0: np.array([0.3, -1.1, -1.0, -0.1, -0.6, -0.4, -0.4, -0.9, -1.2, -1.6, -0.8, 0.2, 0.5, 1.1, 0.9, 0.7])
1: np.array([4.5, -1.8, -0.7, 0.0, 0.4, 2.4, 1.6, 0.7, -0.6, -0.9, 0.6, 2.7, 1.5, 0.3, -0.1, -1.2])
2: np.array([-0.3, -0.6, -0.3, 0.3, 0.3, 0.9, 0.8, 0.5, 0.5, -0.2, -0.1, 0.2, -0.1, -0.5, -0.6, -0.5])
3: np.array([-0.9, 0.2, 0.2, 0.1, 0.2, 0.1, -0.5, 0.6, 0.5, 0.0, -0.5, -0.4, -0.1, 0.1, 0.2, 0.2])
4: np.array([0.4, 0.8, 0.5, 0.5, 0.3, 0.5, 0.6, 0.3, 0.5, 0.5, -0.1, -0.3, -0.3, 0.8, 0.7, 1.5])
5: np.array([0.1, 0.7, 0.6, 0.5, 0.8, 1.1, 0.8, 0.6, 0.2, 0.0, -0.1, -0.1, -0.1, -0.2, -0.4, -0.4])
6: np.array([2.3, 2.0, 2.0, 1.8, 2.3, 2.4, 2.5, 3.1, 3.3, 2.7, 2.5, 0.9, 0.1, -0.3, -1.0, -1.3])
7: np.array([-2.9, -1.0, -0.6, -0.8, -0.9, -1.9, -1.8, -1.3, -1.1, -0.5, -0.7, -1.1, 0.4, 0.6, 2.0, 1.9])
8: np.array([0.5, 0.9, 0.3, 0.3, 0.4, 1.3, 1.8, 1.6, 1.6, 1.2, 0.2, -0.4, -0.8, -1.7, -2.4, -2.3])
9: np.array([-1.3, 0.6, 0.6, 0.0, -0.3, -1.1, -1.0, 0.0, 0.3, 1.2, 0.4, -1.1, -0.5, 0.2, 0.7, 0.6])
10: np.array([0.4, 0.8, 0.3, 0.3, 0.8, 0.8, 1.1, 1.1, 1.0, 1.2, 0.2, -0.2, -0.4, -0.4, -0.2, -1.1])
11: np.array([2.7, 0.2, 1.4, 2.1, 2.3, 2.4, 2.4, 2.0, 1.5, 0.9, 0.8, 0.8, 0.3, -0.7, -1.3, -1.1])
12: np.array([2.5, 0.2, 0.4, 0.6, 0.7, 1.6, 1.0, 1.3, 1.3, 1.1, 0.9, 1.6, 0.6, 0.1, -0.5, -1.0])
13: np.array([0.4, 0.9, 0.6, 0.7, 0.4, 0.6, 0.7, 0.4, 0.5, 0.5, -0.1, -0.3, -0.3, 0.7, 0.7, 1.5])
14: np.array([-2.2, 0.4, 0.1, -1.0, -0.8, -1.7, -1.1, -0.7, -0.1, 0.5, 0.4, -1.8, -0.7, 0.1, -0.2, 0.6])
15: np.array([-1.1, 1.6, 1.3, 0.9, 1.1, -0.2, 0.0, 0.3, 0.4, 0.3, -0.2, -1.4, -0.4, 0.7, 0.4, 1.0])
16: np.array([0.9, -0.9, -0.4, -0.4, -0.7, -0.1, -0.4, -1.3, -1.2, -1.8, -0.9, 0.6, 0.4, 0.3, -0.2, 0.0])
17: np.array([-0.2, -1.1, -1.5, -1.6, -1.3, -1.5, -1.6, -1.5, -1.1, -0.8, -0.3, 0.8, 0.7, 0.6, 0.8, 1.0])
18: np.array([-1.5, -0.2, -0.4, -0.7, -0.8, -1.7, -1.2, -1.8, -0.5, -0.4, -0.6, -0.9, -0.4, 0.2, -0.4, 0.2])
19: np.array([0.0, -0.3, 0.0, -0.1, 0.0, 0.1, 0.5, 0.4, -0.2, 0.7, 0.2, -0.5, -0.4, -0.7, -0.8, 0.0])
20: np.array([-0.1, -0.7, -0.9, -0.3, -0.8, -0.8, -0.9, -1.4, -1.4, -1.3, -0.8, -0.1, -0.1, 0.4, -0.3, 0.0])
21: np.array([4.3, -1.8, 0.1, 0.8, 1.2, 3.2, 1.8, 1.4, 0.6, 0.3, 1.1, 3.2, 1.7, 0.5, 0.0, -0.4])
22: np.array([0.1, 1.0, -1.0, -2.5, -1.9, -2.0, -1.1, -1.4, -1.9, -1.8, -1.0, 0.3, 0.9, 1.1, 0.2, 0.5])
23: np.array([-0.5, -0.2, -0.2, 0.1, 0.2, 0.3, 0.3, 0.6, 0.4, -0.1, 0.3, -0.1, -0.4, -0.9, -0.4, -1.1])
24: np.array([6.4, -1.3, 1.1, 2.2, 2.5, 4.2, 1.9, 0.7, -0.3, -0.9, 0.2, 4.3, 1.5, 0.0, 0.0, -0.7])
25: np.array([-2.1, 0.2, -0.2, -0.7, -0.5, -0.9, -1.0, 0.0, -0.1, -0.1, -0.5, -1.3, -0.5, -0.4, -0.5, -0.2])
26: np.array([-1.4, 0.5, -0.2, -0.1, -0.7, -1.3, -1.1, -0.8, -0.1, -0.2, -0.3, -0.6, 0.1, 0.1, 0.3, 0.3])
27: np.array([-1.0, -0.7, -0.9, -1.0, -1.5, -2.0, -1.3, -0.6, 0.2, 0.0, 0.1, -0.5, -0.4, 0.3, 0.1, 0.3])
28: np.array([2.9, 0.2, 1.6, 2.3, 2.4, 2.7, 2.5, 2.1, 1.5, 0.8, 0.8, 1.0, 0.4, -0.6, -1.3, -1.1])
29: np.array([-0.5, -0.4, -0.5, -1.0, -0.5, -0.5, -0.2, 0.0, 0.2, -0.1, -0.2, -0.3, -0.3, -0.6, -0.7, -1.0])
30: np.array([1.6, 1.8, 1.3, 0.7, 1.5, 1.4, 1.7, 2.2, 2.1, 1.6, 1.4, 0.2, -0.9, -2.1, -2.4, -2.6])
31: np.array([0.5, 1.5, 1.1, 0.7, 0.8, 0.8, 1.2, 1.6, 2.2, 1.9, 0.5, -0.3, -0.8, -1.4, -2.1, -2.1])
32: np.array([-1.7, -0.6, -0.6, -0.9, -1.1, -1.1, -0.5, -0.4, -0.4, 0.2, -0.3, -0.7, -0.7, 0.1, -0.3, 0.3])
33: np.array([2.9, 0.8, 0.0, 0.3, 0.7, 1.7, 2.0, 2.6, 2.3, 1.8, 1.7, 1.4, 0.6, -0.2, -0.7, -1.6])
34: np.array([0.4, -0.6, -0.1, 0.3, 0.6, 0.9, 0.8, 0.8, 0.5, 0.2, 0.6, 0.6, 0.3, 0.0, -0.1, 0.0])
35: np.array([2.8, 0.1, 0.3, 0.5, 0.8, 1.7, 1.2, 1.1, 0.3, 0.2, 0.8, 1.3, 0.6, -0.7, -0.6, -0.8])
36: np.array([-0.8, -0.8, 0.0, -0.5, -0.4, -1.1, -0.9, -1.0, -0.5, -0.6, -0.8, -0.6, -0.5, 1.0, 1.2, 1.3])
37: np.array([-1.8, -0.4, -0.6, -0.8, -1.1, -2.0, -1.6, -2.2, -0.8, -0.6, -0.7, -1.0, -0.5, 0.4, -0.2, 0.4])
38: np.array([-1.5, -1.3, -1.1, -0.9, -0.6, -1.7, -2.0, -1.8, -1.2, -1.2, -0.6, -0.1, 0.5, 1.0, 1.5, 1.7])
39: np.array([3.6, 1.8, 2.1, 2.1, 2.1, 3.0, 2.5, 2.5, 2.4, 1.6, 1.1, 1.5, -0.1, -1.1, -1.6, -2.0])

np.array([-0.6, -0.8, 0.0, -0.5, -0.4, -1.1, -0.9, -1.0, -0.6, -0.7, -0.8, -0.6, -0.4, 1.1, 1.2, 1.4]) 36 0
np.array([-2.5, 0.8, 0.3, 0.0, 0.1, -0.7, -0.2, 0.8, 1.4, 1.8, 0.3, -1.4, -0.3, -0.1, 0.1, 0.6]) 9 3
np.array([0.1, 0.9, -1.0, -2.3, -1.8, -1.8, -1.0, -1.2, -1.7, -1.7, -0.9, 0.3, 0.8, 1.0, 0.2, 0.4]) 22 17
np.array([0.2, 0.5, 0.7, 0.9, 0.7, 0.7, 0.2, 0.1, 0.8, 0.2, 0.2, -0.2, -0.5, -0.6, -0.3, -0.2]) 5 23
np.array([-0.6, -0.2, -0.5, -1.0, -0.5, -0.5, -0.2, 0.0, 0.3, 0.0, -0.1, -0.4, -0.3, -0.6, -0.7, -1.1]) 29 23
np.array([-0.7, 0.1, -0.6, -0.3, -0.5, -0.7, 0.0, 0.2, -0.1, -0.1, 0.0, -1.1, -0.5, -1.0, -0.7, -0.7]) 29 23
np.array([-1.3, -0.7, -0.6, -0.9, -1.0, -1.0, -0.5, -0.5, -0.5, -0.1, -0.3, -0.5, -0.5, 0.1, -0.2, 0.2]) 32 27
np.array([2.5, -1.8, -1.0, -0.6, 0.0, 0.7, -0.7, -1.8, -1.9, -2.4, -0.9, 2.0, 0.8, 0.3, 0.4, -0.6]) 16 0
np.array([0.4, 1.0, -0.9, -2.3, -1.7, -1.7, -0.8, -1.0, -1.6, -1.5, -0.7, 0.4, 0.9, 1.0, 0.1, 0.3]) 22 17
np.array([-1.9, 0.1, -0.2, -0.7, -0.5, -0.9, -1.0, -0.1, -0.1, -0.1, -0.5, -1.2, -0.4, -0.3, -0.4, -0.1]) 25 32
np.array([-4.3, -0.2, -0.2, -0.9, -1.2, -2.5, -2.1, -1.5, -0.6, -0.2, -0.5, -1.7, -0.6, 0.3, 1.4, 1.5]) 7 37
np.array([0.9, -0.8, -0.4, -0.4, -0.6, -0.1, -0.5, -1.3, -1.1, -1.7, -0.9, 0.6, 0.4, 0.3, -0.2, -0.1]) 16 20
np.array([3.0, -1.9, -1.0, -0.1, -0.6, 1.1, 0.2, -0.3, -0.7, -0.2, 0.8, 2.8, 1.4, 0.4, 0.9, -0.2]) 1 35
np.array([2.8, -1.9, -1.0, -0.1, -0.7, 1.0, 0.1, -0.4, -0.7, -0.1, 0.8, 2.8, 1.3, 0.4, 1.0, -0.1]) 1 35
np.array([-1.5, 0.6, -0.1, 0.0, 0.1, -0.1, 0.3, 0.1, 0.3, 0.5, -0.2, -0.7, -0.5, 0.0, 0.4, 0.1]) 3 9
np.array([6.2, -1.3, 0.9, 2.0, 2.3, 4.0, 1.7, 0.5, -0.5, -1.0, 0.2, 4.2, 1.5, 0.1, 0.1, -0.5]) 24 21
np.array([0.0, 0.7, 1.2, 0.9, 0.9, 0.6, 0.8, 0.5, 0.5, 0.4, 0.1, -0.2, -0.1, -0.1, -0.6, -0.3]) 5 10
np.array([0.4, 0.2, -0.4, -0.3, -0.7, -0.2, -0.6, 0.3, 0.4, -0.1, -0.3, -0.1, 0.4, -0.2, -0.4, -0.7]) 29 23
np.array([0.4, 0.9, -0.9, -2.1, -1.6, -1.7, -0.9, -1.2, -1.7, -1.6, -0.8, 0.4, 0.9, 1.0, 0.2, 0.5]) 22 17
np.array([-0.4, -0.8, -1.0, -0.6, -1.2, -1.1, -1.4, -1.6, -1.7, -1.6, -1.0, -0.3, -0.2, 0.3, 0.5, 0.3]) 20 0
np.array([0.2, 0.8, 0.6, 0.5, 0.9, 1.4, 1.0, 0.8, 0.3, 0.1, -0.1, 0.0, -0.2, -0.3, -0.6, -0.6]) 5 10
np.array([0.1, 0.7, 0.6, 0.5, 0.8, 1.2, 0.9, 0.7, 0.3, 0.0, -0.1, -0.1, -0.2, -0.2, -0.5, -0.5]) 5 10
np.array([-0.3, -0.2, 0.0, -0.2, -0.1, -0.1, 0.3, 0.2, -0.2, 0.6, 0.1, -0.7, -0.5, -0.7, -0.7, 0.0]) 19 23
np.array([-1.1, -0.7, -0.5, -0.1, -0.2, -0.8, -0.5, -0.3, -0.4, -1.2, -0.5, -0.5, 0.1, 0.7, 0.6, 1.5]) 36 0
np.array([3.6, -2.0, -0.6, 0.5, 0.3, 1.7, -0.3, -0.9, -1.7, -2.2, 0.2, 3.2, 2.4, 1.6, 1.8, 0.8]) 1 16
np.array([0.5, 0.7, 0.5, 0.3, 0.7, 1.3, 0.9, 0.6, 0.1, -0.1, -0.1, 0.2, 0.0, -0.1, -0.5, -0.6]) 5 2
np.array([-1.5, 0.5, -0.3, -0.1, -0.8, -1.5, -1.2, -1.0, -0.1, -0.2, -0.2, -0.6, 0.2, 0.1, 0.3, 0.3]) 26 18
np.array([-1.4, 0.6, -0.2, -0.1, -0.6, -1.3, -0.9, -0.8, 0.0, -0.1, -0.1, -0.6, 0.1, 0.0, 0.2, 0.2]) 26 25
np.array([-0.3, 0.5, -0.6, -1.2, -1.2, -0.5, -0.1, 0.3, -0.1, 0.3, 0.1, -0.5, 0.0, -0.1, -0.9, -0.3]) 29 19
np.array([-0.6, -0.1, -0.2, 0.0, 0.1, 0.2, 0.2, 0.5, 0.4, -0.1, 0.3, -0.2, -0.4, -0.8, -0.4, -1.0]) 23 2
np.array([0.5, 1.4, 1.0, 0.7, 0.7, 0.7, 1.1, 1.5, 2.0, 1.7, 0.4, -0.3, -0.7, -1.3, -1.9, -2.0]) 31 8
np.array([-0.6, 0.3, 0.2, 0.1, 0.3, 0.3, -0.3, 0.7, 0.6, 0.1, -0.5, -0.3, -0.2, 0.0, 0.0, 0.0]) 3 23
np.array([-0.1, -0.1, 0.1, -0.1, 0.0, 0.1, 0.5, 0.4, -0.1, 0.7, 0.2, -0.6, -0.4, -0.8, -0.8, -0.1]) 19 23
np.array([-2.0, 0.4, 0.2, -0.8, -0.7, -1.4, -0.9, -0.6, 0.0, 0.5, 0.4, -1.7, -0.7, 0.1, -0.2, 0.6]) 14 25
np.array([-0.6, -0.4, -0.6, -1.1, -0.5, -0.5, -0.3, 0.0, 0.2, -0.1, -0.2, -0.4, -0.3, -0.7, -0.8, -1.2]) 29 23
np.array([-0.6, -0.8, 0.0, -0.5, -0.4, -1.1, -0.9, -0.9, -0.5, -0.6, -0.7, -0.5, -0.5, 1.1, 1.3, 1.4]) 36 0
np.array([-0.5, -0.4, -0.5, -1.0, -0.4, -0.4, -0.1, 0.0, 0.2, -0.1, -0.2, -0.3, -0.3, -0.6, -0.7, -1.1]) 29 23
np.array([-0.6, -0.7, 0.0, -0.6, -0.5, -1.2, -0.9, -0.9, -0.5, -0.5, -0.7, -0.5, -0.4, 1.0, 1.2, 1.3]) 36 26
np.array([-2.5, 0.7, 0.3, 0.0, 0.1, -0.8, -0.2, 0.7, 1.2, 1.7, 0.3, -1.5, -0.3, -0.1, 0.1, 0.7]) 9 14
np.array([0.6, -0.7, -0.4, -0.3, 0.1, 0.2, 0.4, 0.3, -0.2, -0.6, 0.2, 0.8, 0.5, 0.6, 0.1, 0.5]) 34 2
